In the rows, 128 means zero.
Rotation paths and how fast each direction turns (deg/step)
Each turn is a multiple of 5 degrees from 10 to 175, or 0.
Each row of a path follows its step; steps can be skipped.

step 0: [121 123 116 137 130 121 129 122 128 129 124 126 143 110 130 137 135 135
 138 115 128 136 117 123 112 149 117 131 134 127 125 134 119 124 121 121
 136 133 134 142 123 130 144 129 114 130 133 127 139 138 119 137 123 120
 137 122]
step 1: [114 130 115 117 140 131 126 111 132 124 138 137 121 123 119 127 119 135
 142 118 126 131 132 124 125 139 110 138 138 138 124 134 130 133 120 142
 136 131 121 121 128 135 142 136 121 139 131 123 133 134 138 140 124 128
 112 133]
step 2: [117 112 114 133 129 127 121 107 119 134 136 136 123 129 137 115 137 139
 136 131 131 124 125 118 131 120 121 130 115 131 131 134 134 141 118 128
 125 138 139 131 128 129 136 136 123 122 135 145 130 127 120 140 137 133
 108 126]
step 3: [122 114 128 128 135 122 123 129 130 140 132 137 146 139 122 117 132 117
 140 123 131 139 124 131 122 126 125 125 117 135 128 120 143 135 113 114
 115 135 128 127 130 120 141 142 108 128 135 115 127 130 123 141 122 127
 131 120]
step 4: [122 112 129 116 133 120 125 136 138 128 132 130 138 133 130 130 117 129
 142 115 105 143 126 114 143 120 119 130 126 114 130 124 137 121 123 117
 137 126 124 116 129 132 147 133 126 135 120 136 125 130 122 137 126 125
 120 125]
step 5: [126 115 125 132 129 124 140 127 120 127 121 131 130 144 126 128 131 144
 145 126 133 130 122 114 133 114 118 127 140 125 146 130 116 132 123 115
 139 131 138 118 141 136 133 114 114 138 127 121 123 138 120 131 137 136
 122 127]
step 6: [126 115 138 123 140 132 131 123 119 127 132 124 137 131 132 129 133 126
 133 134 141 147 119 130 123 120 114 122 130 112 145 147 120 137 125 137
 123 123 119 132 139 116 139 127 121 137 123 115 133 123 125 141 118 132
 119 129]
step 7: [118 114 128 134 139 144 120 120 126 123 142 123 124 134 137 128 119 116
 140 136 140 131 139 124 128 133 121 122 124 113 138 123 129 127 117 125
 147 128 113 127 137 131 132 133 127 127 122 130 106 123 114 132 123 119
 126 131]
step 8: [132 121 114 129 133 132 137 132 109 131 126 118 130 135 124 141 127 122
 131 137 127 123 139 136 124 127 117 121 128 113 130 124 119 123 116 118
 132 143 129 126 132 134 129 130 106 126 123 144 131 125 124 153 133 125
 138 127]
step 9: [135 133 131 117 122 139 140 132 119 124 142 117 135 133 125 134 133 136
 133 109 128 112 132 127 125 124 116 132 135 118 137 144 135 124 121 127
 118 132 113 130 130 128 140 139 111 132 127 127 117 138 135 139 123 111
 127 129]
step 10: [116 131 122 122 133 131 135 138 125 115 131 132 114 126 150 129 135 131
 136 139 129 123 137 113 128 118 122 124 125 111 124 140 131 145 128 129
 127 137 122 123 124 132 134 138 118 125 119 128 108 141 142 129 130 129
 123 115]
Speeds:
[127 127 130 128 129 126 127 131 125 129 130 133 130 126 131 128 126 122
 129 131 129 132 131 127 124 130 131 127 126 130 128 128 128 125 128 126
 127 127 130 130 128 128 129 130 126 130 127 131 126 124 125 124 128 125
 129 129]
90
[126 126 129 127 130 132 130 125 129 125 127 133 126 125 128 126 128 127
 123 132 131 126 125 129 129 126 126 128 123 127 129 125 128 129 126 127
 124 130 129 130 127 128 126 130 132 129 126 125 127 128 126 128 125 128
 125 127]
85
[132 128 128 132 126 130 129 130 129 126 130 127 123 127 129 128 127 128
 127 128 130 128 125 129 127 130 128 127 130 127 128 131 125 128 124 132
 130 127 128 129 127 133 124 130 125 129 126 128 129 125 127 132 126 122
 130 127]
40
[124 130 128 127 127 130 127 128 131 131 128 127 128 130 124 129 126 129
 130 129 127 130 128 124 128 128 129 129 125 129 128 129 126 125 130 133
 125 125 123 128 125 129 127 131 131 130 123 128 124 130 126 129 129 127
 125 129]
130

step 0: [127 125 116 120 127 132 116 135 125 125 126 136 128 126 112 134 122 128
 117 132 126 121 120 124 136 121 122 129 111 133 130 145 112 126 143 132
 132 139 134 136 127 117 126 130 118 143 133 116 127 117 126 133 121 126
 126 118]
step 1: [129 133 129 131 138 121 130 122 136 135 123 127 119 134 131 123 124 122
 128 136 130 145 123 112 128 118 120 123 126 128 124 130 123 135 148 105
 132 123 139 116 123 116 126 122 124 129 112 122 127 129 126 127 130 122
 142 123]
step 2: [122 130 121 122 124 128 133 137 135 134 126 137 143 127 136 134 126 103
 126 114 133 125 132 118 138 144 119 124 123 120 127 123 135 128 123 116
 135 124 123 133 128 109 123 113 115 124 128 131 129 126 129 130 125 118
 125 127]
step 3: [123 126 128 131 128 117 122 142 134 121 132 123 128 123 127 135 127 118
 134 126 122 125 136 119 128 120 135 125 135 116 124 138 133 120 127 127
 130 103 121 133 140 128 123 130 135 142 133 127 124 125 106 117 141 121
 138 124]
step 4: [114 131 122 123 128 115 126 132 135 126 119 118 127 140 129 136 117 137
 130 119 124 127 125 126 130 126 131 121 131 126 132 138 134 139 118 134
 126 118 123 114 120 122 152 125 133 118 145 134 116 141 132 132 128 121
 130 130]
step 5: [114 121 129 122 125 136 135 132 125 118 128 122 130 130 129 137 132 131
 125 128 120 117 126 137 138 133 129 140 158 138 134 121 125 135 140 125
 136 120 132 122 132 134 137 119 117 135 134 127 129 127 114 131 119 139
 127 133]
step 6: [127 126 140 129 130 133 134 125 122 123 155 117 122 133 132 126 137 129
 136 121 134 138 133 128 123 117 135 115 143 122 132 135 130 120 115 124
 123 124 137 129 123 130 135 127 120 124 122 125 136 139 129 145 117 134
 129 132]
step 7: [121 140 126 125 127 130 137 113 122 136 125 134 140 119 130 124 143 138
 111 123 123 131 137 129 127 124 121 129 137 130 148 136 127 122 108 140
 126 132 129 139 126 123 127 130 122 123 135 119 124 118 122 132 136 136
 120 126]
step 8: [130 124 136 134 134 123 144 138 132 132 132 132 120 136 123 126 141 128
 125 143 109 132 121 131 118 111 133 135 124 125 128 127 131 133 132 139
 115 132 147 135 131 135 118 126 129 116 137 131 125 116 126 130 128 133
 130 116]
step 9: [138 127 121 120 135 138 125 122 136 140 130 128 118 132 116 136 137 134
 121 117 119 131 136 119 126 133 124 145 111 113 133 127 125 138 133 131
 124 122 133 128 110 127 125 129 123 127 122 137 130 130 144 132 124 135
 114 131]
step 10: [136 128 118 130 127 135 126 135 117 122 122 122 133 140 122 134 141 131
 122 142 134 134 142 131 121 144 123 128 123 126 130 120 119 129 135 131
 130 131 135 139 121 127 117 114 133 134 108 129 125 131 110 121 129 122
 134 120]
Speeds:
[128 131 126 131 131 124 126 131 130 125 127 128 130 130 128 128 128 128
 125 128 129 127 127 128 131 131 127 131 125 126 129 126 129 125 130 122
 129 126 131 130 126 127 128 130 133 129 128 129 131 131 127 130 130 126
 127 124]
40

step 0: [120 109 133 134 122 106 126 124 140 119 120 129 125 120 119 128 124 136
 130 119 140 126 135 126 138 125 131 120 132 149 123 125 122 118 111 115
 119 129 126 138 130 130 117 129 133 107 122 128 123 130 116 123 129 125
 127 129]
step 1: [132 115 132 141 128 129 109 121 122 131 131 129 137 124 137 133 120 116
 131 129 136 134 137 125 118 145 114 130 140 132 142 123 134 140 135 142
 123 110 121 115 133 127 127 125 135 130 114 136 137 117 135 133 127 123
 132 135]
step 2: [137 121 124 126 127 120 137 114 126 121 129 137 115 135 122 137 124 125
 135 134 113 123 122 116 133 135 123 129 132 133 125 139 122 116 144 128
 146 129 130 128 135 143 127 119 128 124 127 117 131 139 133 140 150 129
 133 111]
step 3: [120 137 122 128 134 134 119 116 115 154 124 126 134 133 134 120 133 136
 131 133 128 127 120 139 139 126 119 134 128 116 134 141 112 118 113 121
 139 127 120 114 130 111 133 125 118 135 122 129 127 121 132 125 130 126
 137 130]
step 4: [131 129 136 131 125 134 140 140 138 131 125 121 126 130 127 112 137 118
 127 127 131 122 141 142 133 124 143 117 118 134 136 124 110 128 150 132
 127 132 127 125 130 124 127 128 109 128 138 134 136 147 126 136 123 138
 126 119]
step 5: [139 131 142 114 126 121 133 122 123 117 131 111 141 130 139 118 137 141
 128 136 137 131 128 128 131 113 129 138 134 120 116 123 125 140 123 143
 128 133 127 139 122 132 143 134 130 131 121 129 113 133 134 127 124 114
 134 140]
step 6: [130 119 135 130 144 113 143 146 137 120 123 134 128 138 123 140 123 122
 132 125 130 127 114 134 130 132 125 116 133 117 137 123 130 128 117 131
 115 132 133 132 108 139 135 117 125 129 126 129 131 116 121 124 117 144
 123 122]
step 7: [126 134 137 127 137 133 117 134 133 129 133 136 117 123 134 128 123 118
 131 126 138 132 125 121 106 134 115 121 123 112 109 128 121 128 123 128
 122 124 129 133 138 125 115 135 136 125 123 133 110 127 138 129 141 117
 110 128]
step 8: [141 122 123 150 124 126 126 129 127 110 139 128 126 129 125 143 141 123
 124 140 117 131 125 140 121 117 129 136 122 129 126 130 134 120 127 127
 131 125 132 117 144 116 122 122 142 128 139 115 134 116 115 122 128 137
 128 121]
step 9: [118 123 125 111 116 126 108 132 117 136 118 142 117 143 127 135 129 142
 116 122 132 128 136 133 116 122 130 140 115 129 128 133 127 133 132 116
 140 125 140 131 118 120 125 125 134 132 122 136 140 138 132 124 128 120
 134 125]
step 10: [133 127 108 135 131 119 131 115 117 128 135 128 126 134 131 113 129 128
 123 111 115 139 137 139 136 127 141 124 128 143 121 121 141 120 138 120
 124 121 119 117 120 127 137 129 117 121 127 137 115 125 131 131 123 136
 116 132]
Speeds:
[127 126 128 126 129 127 132 131 129 127 126 126 131 130 126 130 126 130
 129 129 124 128 126 133 132 129 128 132 129 129 127 130 128 129 123 126
 128 127 125 127 132 127 126 129 132 131 126 128 127 131 126 124 129 128
 130 129]
130
[127 130 131 131 125 125 131 126 124 131 126 126 129 127 127 129 127 131
 127 127 125 125 129 130 129 130 127 128 129 130 131 127 127 127 133 127
 133 127 127 129 126 126 127 129 125 134 130 131 124 126 129 131 131 128
 129 129]
45

step 0: [132 115 129 131 119 125 141 123 133 143 115 129 130 126 123 123 130 119
 129 130 133 107 131 123 129 134 122 119 143 127 128 120 124 117 138 121
 130 132 131 140 126 122 124 133 132 126 126 123 121 144 126 132 137 127
 134 124]
step 1: [128 114 123 129 120 123 135 139 126 133 107 113 141 124 125 121 140 131
 121 123 120 132 132 133 140 132 130 126 136 130 127 136 118 133 135 144
 127 132 134 127 131 129 124 126 119 133 133 129 125 142 126 121 129 128
 129 121]
step 2: [120 134 120 123 118 122 141 136 127 129 118 121 131 128 126 128 124 126
 133 135 133 140 129 126 129 121 128 131 143 113 149 135 120 125 119 128
 127 135 128 143 123 130 120 138 126 130 120 120 129 137 132 132 124 121
 141 122]
step 3: [123 112 122 147 118 129 142 138 136 140 126 125 123 129 126 122 127 123
 133 132 137 124 129 125 123 128 129 125 127 133 128 125 116 134 133 122
 128 139 128 140 129 127 133 124 128 118 130 129 122 138 141 128 136 113
 134 114]
step 4: [134 120 131 131 106 118 141 129 119 124 125 120 125 116 130 129 131 133
 118 136 117 119 130 132 136 126 139 129 133 126 128 132 124 132 137 141
 131 127 134 131 132 126 132 141 122 114 125 129 134 144 128 131 136 122
 132 122]
step 5: [127 132 142 129 114 137 132 132 132 128 111 132 128 127 119 113 133 123
 128 131 134 127 135 127 122 128 130 130 153 119 133 133 117 128 125 128
 138 134 129 132 127 133 117 137 117 127 125 132 127 133 126 137 132 122
 137 123]
step 6: [123 113 126 132 132 128 141 141 131 137 125 123 137 127 125 122 124 126
 128 133 128 118 127 127 124 124 128 125 139 122 128 130 119 129 142 125
 127 134 129 119 131 119 123 134 126 135 119 125 110 148 138 129 119 117
 127 117]
step 7: [123 131 120 141 115 110 135 141 124 117 113 123 129 128 125 124 128 123
 118 130 124 141 144 126 138 127 136 122 129 118 126 128 127 133 135 134
 135 132 135 130 131 119 130 131 125 128 124 125 130 140 137 123 134 118
 135 128]
step 8: [126 141 130 143 116 131 138 123 127 125 129 129 128 121 128 125 128 124
 127 133 139 125 131 124 131 127 127 135 149 122 140 134 119 134 125 130
 123 134 127 131 140 138 126 125 126 121 120 119 125 133 131 125 137 110
 134 113]
step 9: [122 113 134 136 118 133 142 136 123 131 127 128 135 133 118 129 129 126
 130 127 145 113 135 130 134 121 135 126 133 124 124 120 131 137 146 128
 127 134 134 132 130 129 128 139 120 111 126 128 118 135 127 135 123 123
 128 119]
step 10: [139 129 135 124 116 110 128 133 128 121 118 130 129 136 126 124 131 126
 123 132 133 129 134 126 132 128 135 127 139 124 121 137 123 137 139 141
 127 126 126 126 122 115 117 139 118 130 126 134 124 142 128 123 143 121
 125 114]
Speeds:
[128 128 129 124 131 127 127 133 130 130 125 130 126 125 127 125 129 126
 127 127 125 123 128 127 128 130 125 126 130 125 127 128 132 129 128 130
 129 127 128 126 127 127 124 125 126 135 129 126 128 131 129 129 127 131
 130 129]
70
[126 126 127 128 129 132 130 130 127 124 131 126 125 130 125 128 128 125
 128 130 129 128 127 131 124 130 130 129 129 126 132 124 129 127 130 127
 129 130 124 128 126 128 129 128 129 129 128 127 123 128 127 126 130 134
 129 125]
115
[129 129 127 129 122 126 128 128 125 126 128 127 128 131 129 130 127 129
 125 125 124 131 131 127 126 129 129 129 127 126 131 127 127 131 126 130
 128 120 126 128 128 127 126 129 122 130 128 129 127 128 126 127 128 130
 130 129]
125
[126 132 133 127 131 126 126 128 126 127 127 128 126 127 126 127 129 126
 124 127 129 130 127 124 127 125 126 133 127 126 129 133 125 126 127 127
 132 128 125 131 127 129 128 130 128 127 127 124 131 129 127 126 130 130
 128 127]
125

step 0: [137 129 126 124 138 139 124 120 129 113 122 130 128 129 138 122 149 122
 134 123 120 127 130 134 137 137 134 126 119 135 136 140 135 134 118 112
 139 132 124 123 147 126 132 146 131 142 138 124 128 128 133 134 138 122
 113 124]
step 1: [138 128 124 120 133 141 129 125 127 119 133 139 133 144 131 131 133 117
 125 116 119 124 117 127 137 119 121 131 115 137 137 147 134 116 132 118
 137 125 137 126 133 138 128 143 127 137 139 118 119 123 130 126 137 132
 128 107]
step 2: [136 137 136 116 127 150 136 126 125 114 133 126 138 135 141 123 129 133
 131 118 121 131 113 147 140 124 126 136 121 123 117 136 135 114 132 125
 140 136 127 121 125 126 122 138 130 135 129 119 121 122 124 128 142 116
 119 124]
step 3: [133 139 126 120 124 141 128 131 137 118 128 113 147 131 134 124 138 131
 122 122 121 119 116 133 140 124 116 131 128 122 127 143 125 126 125 115
 127 130 121 127 141 127 129 124 127 133 128 134 134 120 119 131 154 130
 125 107]
step 4: [136 139 132 121 118 139 121 116 135 123 120 129 136 131 132 125 145 119
 118 134 120 122 115 122 139 115 129 146 122 118 122 141 117 127 130 122
 139 138 138 127 135 135 124 125 134 145 133 124 141 128 129 128 140 119
 125 126]
step 5: [134 135 135 128 122 150 136 123 137 116 141 125 125 144 126 128 135 128
 130 122 121 123 133 124 148 119 113 128 134 125 136 142 116 130 122 131
 139 132 139 124 144 138 120 125 138 132 131 126 133 127 122 131 136 112
 128 130]
step 6: [132 125 140 116 121 135 122 128 134 132 136 117 141 141 121 127 131 123
 141 125 127 139 131 115 149 108 116 125 123 117 123 138 128 120 129 122
 138 133 126 130 130 123 115 121 140 145 129 129 125 124 122 129 131 115
 127 118]
step 7: [128 137 120 122 122 148 131 133 126 130 125 107 143 140 128 129 138 116
 131 123 130 121 123 116 149 123 129 117 131 124 124 132 127 122 132 123
 129 145 123 136 137 118 123 121 137 130 130 120 129 141 130 125 137 114
 126 137]
step 8: [124 133 118 124 117 141 120 123 133 128 129 125 142 126 135 139 147 121
 133 140 135 122 139 121 144 119 118 116 138 124 128 135 112 128 126 107
 132 131 123 135 138 130 119 137 136 139 130 118 121 128 136 127 127 122
 116 128]
step 9: [116 131 127 114 120 141 139 118 122 131 129 130 134 137 114 128 128 130
 131 139 129 125 125 110 153 126 132 119 128 133 131 133 124 121 123 115
 139 134 139 125 142 127 118 133 127 140 140 113 119 127 142 133 130 130
 123 128]
step 10: [133 126 134 115 126 142 134 128 123 130 127 126 131 141 131 127 125 122
 140 127 125 125 127 128 141 133 118 112 137 125 121 132 118 103 125 116
 117 128 136 123 138 121 118 138 139 140 115 112 120 128 140 140 130 129
 122 128]
Speeds:
[125 126 126 130 129 131 124 130 129 128 129 130 130 131 129 128 126 127
 127 126 135 130 129 128 127 129 125 127 127 129 128 126 131 127 128 126
 131 127 125 128 128 126 128 131 126 130 134 125 131 133 130 130 128 128
 127 129]
45
[127 127 128 130 129 127 126 128 123 129 128 128 123 129 131 129 130 128
 128 131 124 129 129 124 128 128 126 129 128 128 131 129 125 132 127 129
 132 128 131 122 129 132 125 130 126 129 130 123 129 128 128 130 128 130
 128 127]
85
[128 126 128 129 133 127 129 127 127 124 124 130 127 127 129 128 128 128
 129 130 128 125 125 128 126 127 128 127 124 129 131 130 128 127 127 130
 126 125 129 129 126 121 127 135 125 127 128 130 126 127 128 131 130 127
 127 128]
25
